[[ 24  30   7]
 [-26  18  23]
 [-18 -31   4]
 [-12  27 -16]
 [ -5  31 -17]]
:
[[30  7]
 [18 23]]

[[ 31   6   0]
 [-11   1   0]
 [ 17   0   1]
 [-25  -1  -1]
 [ -9  -3   0]]
:
[[6 0]
 [1 0]]

[[ -5 -19  24  -5]
 [  1   6  -4   8]
 [ 23  29 -19  -6]
 [ 34  39 -31  -4]
 [-16 -35  38 -10]]
:
[[-19  24]
 [  6  -4]]

[[  5  -6 -19  -2]
 [-35 -41  -7  -7]
 [ 32  23 -22   5]]
:
[[ -6 -19]
 [-41  -7]]

[[  8  -9   6   1]
 [  2  27 -12  15]
 [ 10  20  -6 -37]]
:
[[ -9   6]
 [ 27 -12]]

[[ -2   2  27]
 [ 19  18  34]
 [-38 -39 -17]]
:
[[ 2 27]
 [18 34]]

[[-18  11   9   8]
 [  3  19  28   8]
 [ 32  -3   5  -4]
 [-14  -8   0 -21]]
:
[[11  9]
 [19 28]]

[[ -4  11 -20 -43]
 [ -4  15 -20 -39]]
:
[[ 11 -20]
 [ 15 -20]]

[[ 29  25  20 -24]
 [ 25   0 -10   7]
 [  8  32   9 -15]]
:
[[ 25  20]
 [  0 -10]]
---
[[ 26  18 -21  -2]
 [-43   0  42  -8]
 [  7 -17  18  13]
 [-15 -10  13  31]]
:
[[ 18 -21  -2  26]
 [  0  42  -8 -43]
 [-17  18  13   7]
 [-10  13  31 -15]]

[[ 26 -15  27 -26]
 [ -8  14 -29 -25]
 [ 35 -37   3  -4]
 [ 23  26   2  -5]]
:
[[-15  27 -26  26]
 [ 14 -29 -25  -8]
 [-37   3  -4  35]
 [ 26   2  -5  23]]

[[-21  -7  -8  21   3 -12]
 [-12  -4  -4  11   2  -7]
 [-15 -15 -10  27   0 -21]
 [-20 -22  41  37 -38 -24]]
:
[[ -7  -8  21   3 -12 -21]
 [ -4  -4  11   2  -7 -12]
 [-15 -10  27   0 -21 -15]
 [-22  41  37 -38 -24 -20]]

[[  0  -7  13 -13  -9   4  -6  -6]
 [-13  32  22  11 -21 -32  22  -2]
 [ -7   7   2  -8  -2   4  -3 -10]]
:
[[ -7  13 -13  -9   4  -6  -6   0]
 [ 32  22  11 -21 -32  22  -2 -13]
 [  7   2  -8  -2   4  -3 -10  -7]]

[[  0   9 -18  -1   3  15  14]
 [ -1 -17  -9  -1  13  34 -16]
 [  0  -9 -14  -1  12  32  -6]
 [ -6  20  -6  -4 -19 -31  21]
 [ -7 -12  10  -5 -12 -21 -20]
 [ -8  12   3  -6 -22 -40   7]
 [ -6  21 -10  -2 -13 -19  24]
 [ -9   0   8  -6 -19 -35  -7]
 [ -4  21 -12  -3 -12 -16  23]
 [  0 -14 -11  -1  13  34 -13]
 [ -8 -10  10  -5 -13 -24 -18]
 [ -4  21  -8  -4 -17 -26  23]]
:
[[  9 -18  -1   3  15  14   0]
 [-17  -9  -1  13  34 -16  -1]
 [ -9 -14  -1  12  32  -6   0]
 [ 20  -6  -4 -19 -31  21  -6]
 [-12  10  -5 -12 -21 -20  -7]
 [ 12   3  -6 -22 -40   7  -8]
 [ 21 -10  -2 -13 -19  24  -6]
 [  0   8  -6 -19 -35  -7  -9]
 [ 21 -12  -3 -12 -16  23  -4]
 [-14 -11  -1  13  34 -13   0]
 [-10  10  -5 -13 -24 -18  -8]
 [ 21  -8  -4 -17 -26  23  -4]]

[[-19 -21   3  16 -37  25]
 [ -2  15  11   8  13  -9]]
:
[[-21   3  16 -37  25 -19]
 [ 15  11   8  13  -9  -2]]

[[ 40  22  19 -42]
 [-40  -1  35  27]
 [-32 -22 -15 -20]
 [-14 -15  37 -15]]
:
[[ 22  19 -42  40]
 [ -1  35  27 -40]
 [-22 -15 -20 -32]
 [-15  37 -15 -14]]
